In the rows, zero is written as 128.
One turn moves every row onto another: examples first, then more rows asked
Fovo: [136  96 123 131 131 108 128 137 131 156 127 156 124 129 150 140 107 127
 142 141]
veses: [157  90 125 129 105 126 149 134 143 144 127 127 124 141 112 134 110 118
 124 110]
Zugeb: [156  82 141 122 135 125 130 138 129 124 124  98 133 137 104 152 107 103
 111 118]
vazuk: [156  88 124 135 106 124 143 134 140 142 127 124 127 141 115 138 105 131
 134 114]
rutum: [123  98 133 115 154  99 125 144 132 126 123 126 128 125 137 162 104 107
 111 142]
zosav: [146  96 118 137 125 107 134 136 138 155 141 152 116 132 147 145 111 126
 137 131]
perok: [162  82 125 130 113 131 142 131 146 136 130 129 128 143 117 127 107 126
 137 109]
bular: [137  96 135 126 156 105 115 142 131 137 134 137 116 128 138 169 117 115
 115 143]
soku: [138 106 148 114 105 144 120 138 115 126 150 110 159 137 164 116 132 104
 125 113]
pega: [154  81 133 125 112 119 155 135 141 139 115 126 128 136 127 127 102 121
 141 109]
kos: [140  97 156  99 128 139 108 149 107 129 151 109 156 143 154 121 124  86
 131 117]
kare: [142 110 145 111 105 139 117 137 116 128 152 109 164 140 156 115 127  96
 130 120]
mivo: [159  81 147 125 144 122 126 139 133 124 126 108 121 136 111 162 118 110
 110 118]
Dola: [138  93 154 106 121 137 109 153 108 125 149 112 149 145 162 125 131  84
 121 108]
tanen: [129  96 138 118 154 107 118 149 127 139 123 145 116 133 130 164 115 112
 112 139]
veru: [144 110 143 111  97 141 117 142 126 123 150 112 158 144 159 118 126  98
 125 112]
rif: [131  92 158 102 131 141 102 153 114 131 139 128 145 136 175 123 138 103
 126 119]
zepa: [131 104 147 110 116 145 114 144 117 133 148 126 154 132 177 115 132 118
 130 123]
libip: [131  91 140 120 160 106 112 148 119 134 126 131 125 131 132 165 108 106
 116 143]
depa: [169  82 130 136 112 125 146 133 140 142 133 123 121 140 120 138 112 120
 133 107]
visuf: [136 100 157 104 124 140 112 144 108 125 150 107 154 139 160 125 131  87
 124 111]
Botil: [141  99 158 100 122 138 107 154 114 121 147 110 151 147 154 129 125  83
 125 109]
mibar: [136 100 120 128 122 112 135 138 140 156 128 159 118 133 140 141 113 128
 131 133]
divun: [130  98 135 123 158 103 109 140 128 127 132 140 124 136 131 165 113 104
 118 141]
mopot: [150  85 143 118 137 122 131 145 130 127 122 113 122 142 102 158 113 102
 105 116]
lub: [131  94 136 117 157 105 112 142 129 141 125 134 118 131 126 169 111 107
 123 137]
duzan: [131 100 159  97 135 140  98 158 118 128 139 131 146 138 172 128 130 104
 130 124]
kisa: [136  95 118 126 130 112 127 140 139 157 131 151 118 131 141 146 105 132
 141 134]
mupe: [134 110 147 111 113 143 111 141 119 130 144 124 161 134 170 113 132 120
 133 133]
lugut: [151  88 142 126 132 118 128 136 130 125 121 106 127 141 101 162 111 106
 116 117]
per: [133  97 158  99 136 143 103 154 110 131 143 125 153 137 168 120 129 109
 134 129]
sene: [148  83 145 115 137 121 138 137 140 117 110 102 132 130 113 150 109 110
 112 118]
riv: [153  85 143 125 140 125 124 136 135 112 125 109 131 142 103 154 113 110
 110 119]
Vasu: [139 103 141 114 101 140 116 142 120 125 153 111 156 140 164 117 132  97
 118 113]
rulap: [134 111 145 108 109 143 109 146 129 130 143 133 154 135 176 117 131 120
 131 126]
Mov: [161  87 124 133 105 126 146 127 142 146 125 124 132 134 122 128 106 124
 137 116]
begog: [133 103 144 110 112 144 109 143 126 131 143 127 152 131 177 115 139 116
 123 124]
Pez: [128  98 156 100 135 142 105 150 110 133 147 123 149 133 173 124 131 101
 128 120]
bof: [130  96 121 125 128  98 142 143 133 148 128 150 124 131 152 139  98 117
 140 132]
dipos: [139  96 118 129 132 109 127 134 140 152 136 162 121 136 145 138 107 121
 145 131]

zepa -> Pez
begog -> rif
Now these:
kisa -> lub
bof -> rutum
mupe -> per
divun -> riv
veru -> rulap
mibar -> tanen
Zugeb -> Mov
bular -> mivo

